(in the rows, 100 means zero)
A state moves one step at a time under one of 6 hidden systems, and each row is a state written as 20 numbers. Each run below is a few steps of one system.
befet, trace 1 (9 x 20):
[114 83 104 83 86 116 106 102 103 132 116 84 91 88 114 91 104 112 104 100]
[86 99 93 91 91 105 100 96 94 103 85 122 66 103 98 80 121 109 91 79]
[74 116 101 112 121 95 96 123 111 96 83 107 107 123 87 106 102 86 101 86]
[116 104 114 100 104 107 100 111 120 124 107 70 112 108 103 110 92 86 114 114]
[123 82 108 85 70 100 101 87 108 115 106 88 78 95 109 77 115 114 97 99]
[73 86 96 98 92 86 99 110 96 96 87 131 90 110 92 84 113 113 89 67]
[80 114 102 112 128 111 103 130 103 119 92 116 119 121 90 120 91 86 114 96]
[135 114 110 100 105 123 103 104 116 118 114 71 88 107 111 100 106 88 117 126]
[108 80 105 85 75 91 102 92 120 87 111 82 72 88 105 67 129 113 79 83]
Por, trace 2, 9 rows:
[117 80 114 102 98 94 77 123 127 143 83 116 94 138 66 84 114 118 109 69]
[99 93 111 86 112 111 98 113 133 143 103 133 94 161 82 96 121 84 106 105]
[94 95 121 96 107 113 139 134 123 137 125 97 95 138 109 83 128 70 112 111]
[97 107 109 107 110 113 124 151 108 125 112 80 75 97 107 63 141 85 118 63]
[80 128 83 72 115 107 80 135 121 131 83 94 67 102 95 78 123 96 105 46]
[70 113 94 62 87 92 78 116 145 148 61 78 93 126 108 104 90 94 95 84]
[101 75 133 114 67 74 102 118 141 140 62 66 106 145 90 92 96 102 104 102]
[125 74 131 136 101 76 99 121 118 120 92 119 106 149 55 76 128 101 117 79]
[112 93 101 83 133 108 100 121 114 139 142 157 107 145 75 87 131 79 116 86]
Pup, trace 3, 9 rows:
[79 83 106 90 70 61 150 106 79 94 133 98 113 95 144 69 110 79 95 105]
[86 103 82 106 115 103 102 135 42 116 105 144 113 79 110 99 88 122 124 58]
[121 130 82 101 137 149 53 89 109 112 79 105 83 87 66 130 91 112 112 94]
[113 115 104 80 80 99 82 60 157 74 89 49 73 109 105 104 105 87 76 136]
[65 71 119 101 56 39 138 108 102 80 95 85 115 114 128 73 103 95 78 95]
[86 79 106 132 115 80 116 131 51 133 98 153 139 104 79 94 96 103 129 64]
[157 115 93 98 145 152 64 89 98 129 121 127 102 102 69 129 92 105 131 116]
[126 106 101 69 86 139 92 79 146 59 135 56 62 93 129 108 108 115 63 145]
[25 88 104 107 68 79 155 116 93 58 91 76 84 83 137 76 117 96 61 87]
loza, trace 4, 9 rows:
[128 96 118 139 90 87 85 120 110 44 83 103 76 132 82 82 113 136 85 96]
[98 79 102 109 141 96 98 93 117 67 149 124 144 89 54 118 111 83 87 92]
[100 86 95 70 100 116 131 80 69 149 142 114 129 73 128 112 83 80 122 126]
[102 120 95 105 69 125 116 128 56 102 77 87 51 87 154 82 94 138 109 102]
[78 133 91 132 126 104 82 106 117 31 65 83 66 95 73 103 120 99 79 77]
[97 108 94 87 120 58 84 41 128 93 107 93 144 89 64 118 98 37 101 113]
[132 66 107 69 43 55 96 75 79 150 105 100 129 101 135 87 68 119 117 115]
[108 69 109 124 78 125 85 144 78 86 75 129 72 116 103 100 87 192 85 82]
[85 116 99 134 170 153 98 110 116 52 118 138 100 124 54 140 117 85 84 115]
loza, trace 5, 9 rows:
[135 89 90 91 112 69 76 110 80 120 132 122 121 72 80 69 112 105 128 39]
[69 110 69 47 114 124 71 122 100 124 109 125 112 90 124 128 63 129 89 81]
[66 106 109 100 86 144 119 90 121 110 65 88 72 129 120 128 91 99 81 152]
[122 106 131 149 89 81 126 96 108 82 88 83 76 133 86 67 139 75 109 117]
[122 93 99 106 117 58 89 120 101 85 140 99 130 79 79 74 119 90 114 49]
[80 88 75 50 112 117 82 98 99 141 118 109 124 62 104 123 75 111 100 78]
[77 110 96 84 78 135 107 88 93 133 58 111 65 123 127 115 86 113 97 134]
[106 120 124 141 94 88 112 120 112 62 71 89 72 148 98 86 121 94 96 116]
[119 85 115 116 124 71 96 107 129 75 137 79 134 88 64 90 120 76 103 74]
Gubir, trace 6, 9 rows:
[123 92 111 131 117 83 90 84 90 105 95 122 126 108 59 108 99 89 122 99]
[135 76 119 96 97 109 108 88 112 106 139 96 124 114 104 116 89 99 101 141]
[85 79 96 82 90 137 122 105 100 74 135 103 83 83 129 104 106 124 67 115]
[55 128 75 107 128 121 115 104 75 71 93 113 78 69 97 101 116 83 94 76]
[110 157 92 116 123 80 86 102 91 103 74 68 109 91 99 104 92 56 139 96]
[147 105 110 84 64 67 64 98 129 102 88 47 102 108 117 94 75 116 106 108]
[92 51 100 80 55 75 78 76 108 78 86 126 92 104 93 90 96 155 58 83]
[68 71 99 132 117 95 117 79 56 93 88 183 121 114 62 111 104 101 99 95]
[135 105 122 151 138 133 135 118 75 115 132 105 132 110 91 123 96 70 143 143]
Por, trace 7:
[125 144 82 65 85 72 79 98 82 87 107 133 71 133 135 73 105 99 107 99]
[68 91 103 87 111 112 99 147 135 72 124 82 127 110 119 129 75 118 69 99]
[89 74 116 132 102 128 114 74 106 128 69 65 99 59 63 111 109 92 109 97]
[130 124 92 98 81 61 87 69 74 102 76 125 72 118 99 65 119 88 119 95]
[96 102 95 79 108 79 85 140 112 72 135 127 127 134 119 112 80 116 84 96]
[90 63 116 111 116 147 116 103 119 126 117 75 121 73 80 128 95 103 98 109]
[121 111 101 113 85 107 113 59 77 113 81 101 55 90 95 70 135 86 117 109]
[85 137 85 85 104 68 93 127 92 61 105 126 93 127 128 87 102 97 91 85]
[73 90 98 96 122 111 92 130 123 109 109 73 139 79 98 133 70 103 94 88]
Pup, trace 8, 9 rows:
[93 103 113 132 90 88 126 102 93 85 84 76 80 87 98 74 127 88 106 90]
[98 116 88 97 120 68 97 90 85 94 114 122 119 92 87 88 111 69 114 77]
[109 99 84 72 101 99 72 82 100 112 107 110 125 91 106 127 67 111 101 108]
[110 80 112 112 70 118 97 91 100 96 77 88 80 102 107 105 89 141 88 117]
[95 100 116 142 104 95 123 110 97 69 92 106 87 121 81 85 130 93 96 99]
[98 111 98 103 131 89 111 101 98 99 132 104 136 95 92 110 101 56 116 102]
[118 98 87 69 91 111 94 83 83 122 120 87 108 65 125 107 77 110 107 110]
[97 99 91 99 75 113 92 94 84 78 78 105 59 87 111 89 103 143 81 88]
[68 117 100 126 119 88 97 107 108 65 68 110 97 119 72 106 111 85 90 87]
Gubir, trace 9, 9 rows:
[117 86 105 75 80 116 101 91 114 118 116 102 81 110 114 90 110 112 92 113]
[71 103 90 92 105 107 105 115 105 81 105 126 84 115 100 94 117 104 77 85]
[69 112 99 117 120 100 115 114 96 115 83 99 115 99 90 108 101 72 116 85]
[129 110 108 96 94 101 98 102 105 138 99 69 97 97 109 91 100 88 127 105]
[119 91 96 65 83 98 78 104 128 99 113 99 80 111 109 86 106 124 84 91]
[54 87 94 91 100 92 97 99 110 94 82 131 104 117 84 107 102 105 75 84]
[84 101 112 128 106 100 127 105 76 134 76 114 114 113 93 104 99 81 127 104]
[150 99 117 105 102 116 105 120 104 124 129 82 92 103 108 85 112 101 125 107]
[98 88 94 61 106 114 83 101 146 85 135 91 87 97 97 94 117 108 71 89]
fugat, trace 10:
[96 108 108 131 112 120 117 118 79 80 102 97 108 96 110 122 83 106 105 116]
[122 112 100 124 117 114 103 80 88 86 107 91 91 76 83 98 114 86 114 108]
[108 113 85 76 104 92 84 69 108 67 120 106 93 88 101 100 109 90 82 105]
[79 106 90 94 92 88 91 101 96 66 92 94 111 90 117 118 71 117 81 104]
[104 106 107 141 94 100 100 98 72 88 61 95 98 94 95 109 85 114 112 106]
[143 112 108 120 107 104 90 80 95 85 100 117 82 119 83 95 114 98 111 121]
[122 91 100 84 104 100 92 89 118 68 145 109 114 109 104 110 98 102 82 122]
[78 80 97 101 94 108 119 93 76 79 117 103 123 64 117 117 78 116 88 109]
[87 126 87 125 111 119 113 92 54 90 75 113 79 74 102 102 105 95 114 96]
befet, trace 11, 9 rows:
[89 82 115 133 107 121 127 115 75 116 98 115 109 101 92 110 96 106 112 107]
[129 121 96 111 123 118 106 99 83 103 121 109 85 89 97 87 124 80 124 100]
[98 114 86 69 111 98 89 110 127 74 135 85 91 90 114 89 114 93 84 84]
[50 86 94 79 84 105 103 101 120 109 82 76 102 82 113 112 86 108 76 92]
[87 113 102 118 82 93 99 83 81 129 36 95 92 102 98 105 85 96 117 106]
[152 116 109 124 103 69 70 101 97 94 88 105 104 131 79 91 99 100 127 97]
[133 57 114 88 103 95 87 105 127 92 151 117 129 117 83 104 101 119 87 105]
[67 58 103 85 91 133 143 92 88 116 130 137 99 97 112 101 113 107 81 118]
[68 136 91 123 114 126 137 120 58 90 86 116 65 94 122 89 122 81 112 99]
fugat, trace 12:
[97 91 111 101 94 91 105 120 118 101 102 129 88 148 90 81 124 103 91 93]
[95 82 111 98 117 94 107 123 114 127 125 110 143 118 95 113 89 86 111 100]
[108 85 99 82 95 117 115 94 86 148 117 87 106 68 113 94 98 96 118 97]
[80 109 86 76 100 124 110 110 102 110 103 105 58 92 111 72 131 105 93 75]
[57 115 97 97 119 91 96 125 135 94 84 91 102 117 85 102 111 80 89 75]
[96 102 110 98 88 63 93 91 117 133 70 69 127 102 93 104 84 76 116 96]
[133 86 106 87 59 80 88 97 91 134 87 98 84 112 116 69 101 125 113 95]
[104 73 110 99 99 116 99 136 110 107 116 138 89 137 91 90 112 136 88 84]
[76 79 111 106 130 126 122 113 114 132 121 120 134 113 80 127 100 78 106 112]

Name the system that made each run.
trace 13, 2 rows:
[126 73 119 108 80 98 126 108 83 98 126 131 79 128 110 64 128 119 99 106]
[83 84 100 103 141 118 108 134 111 84 145 123 117 94 79 104 118 98 89 71]
 -> Gubir
trace 14, 2 rows:
[82 126 89 97 104 119 107 114 80 109 90 103 88 96 128 108 89 100 107 102]
[118 127 97 114 110 114 78 102 110 84 81 71 77 92 96 103 103 103 106 96]
 -> befet
trace 15, 2 rows:
[103 86 108 107 91 89 110 87 94 90 111 96 133 96 108 120 76 96 97 129]
[115 97 98 115 91 107 115 92 54 94 108 108 92 74 118 92 98 114 112 105]
 -> fugat
trace 16 (2 x 20):
[144 107 100 101 98 107 99 86 107 57 136 94 62 91 104 67 137 105 90 104]
[38 103 77 73 110 100 111 98 102 65 112 130 92 86 104 98 116 94 60 79]
 -> Por
trace 17, 2 rows:
[107 107 81 70 102 82 71 72 112 61 120 97 108 78 100 107 93 100 79 96]
[67 109 89 98 88 83 96 82 82 78 71 114 115 101 115 127 65 107 89 114]
 -> Gubir
trace 18:
[145 83 108 117 83 83 96 91 69 91 111 124 95 102 95 78 107 122 115 97]
[96 101 86 99 122 109 90 127 82 66 129 130 113 92 105 114 87 127 90 84]
 -> loza
trace 19:
[74 113 75 80 119 107 81 73 89 141 73 118 101 76 78 111 95 83 112 74]
[123 126 93 73 81 91 58 78 120 116 64 99 82 137 111 110 78 106 104 124]
 -> Pup
trace 20:
[80 101 102 118 101 103 133 107 95 30 126 94 82 85 114 89 126 96 71 103]
[76 119 89 125 131 68 92 95 78 58 93 110 133 74 75 113 93 76 103 74]
 -> fugat
trace 21:
[148 95 98 72 80 87 80 60 94 128 112 108 112 103 111 105 81 105 116 129]
[118 75 110 104 71 104 97 115 96 59 114 111 81 113 119 92 97 158 72 107]
 -> Pup
trace 22, 2 rows:
[83 119 102 94 108 60 100 126 122 85 108 79 135 116 112 105 87 70 101 93]
[121 86 103 105 81 78 84 97 87 126 83 71 118 68 99 95 78 118 120 78]
 -> fugat
trace 23 (2 x 20):
[89 92 99 133 104 122 112 127 48 107 82 122 106 82 105 111 78 134 118 87]
[124 149 92 121 139 143 80 110 99 74 96 88 82 95 94 128 93 97 112 116]
 -> loza
trace 24, 2 rows:
[94 112 101 122 102 87 104 97 84 93 75 105 84 96 87 82 118 89 109 81]
[110 116 97 94 121 79 82 118 111 102 112 100 126 108 90 104 91 84 114 83]
 -> befet
trace 25, 2 rows:
[112 110 96 104 66 92 94 82 70 138 52 79 68 78 114 80 97 113 126 90]
[151 106 100 102 98 73 59 97 105 86 98 131 82 131 76 74 117 122 107 77]
 -> Gubir
trace 26, 2 rows:
[113 95 102 130 114 130 110 89 53 140 84 133 95 89 80 105 102 104 135 103]
[156 119 113 110 127 128 93 104 123 90 138 94 83 124 90 99 124 85 114 128]
 -> Gubir
trace 27, 2 rows:
[119 118 97 106 97 134 76 106 101 75 83 102 61 114 106 110 95 138 91 111]
[98 84 121 130 109 112 106 91 125 61 102 95 107 118 77 118 107 97 79 127]
 -> fugat
trace 28:
[100 119 100 93 97 67 92 136 106 90 104 105 105 130 117 87 97 101 103 83]
[87 76 109 109 98 99 89 118 116 120 79 82 118 93 84 110 86 120 99 75]
 -> Gubir
trace 29, 2 rows:
[94 106 107 113 114 101 107 139 105 121 96 93 99 105 87 83 117 92 117 67]
[104 94 100 79 110 93 84 90 129 136 102 96 108 102 77 93 112 79 109 82]
 -> fugat
trace 30, 2 rows:
[69 104 90 109 111 126 88 118 77 131 55 152 93 125 89 122 83 128 106 90]
[118 124 119 118 121 141 111 111 125 136 91 80 86 139 97 115 105 72 126 140]
 -> fugat
trace 31 (2 x 20):
[101 124 91 101 95 97 109 116 72 70 108 96 93 91 138 97 89 109 100 106]
[85 101 96 116 101 102 99 88 101 63 84 69 97 64 94 108 96 106 85 96]
 -> loza
trace 32, 2 rows:
[63 130 88 86 97 61 109 80 76 134 69 114 114 106 115 97 91 51 119 101]
[122 112 114 111 72 71 75 128 107 117 56 52 109 113 119 101 65 124 120 94]
 -> loza
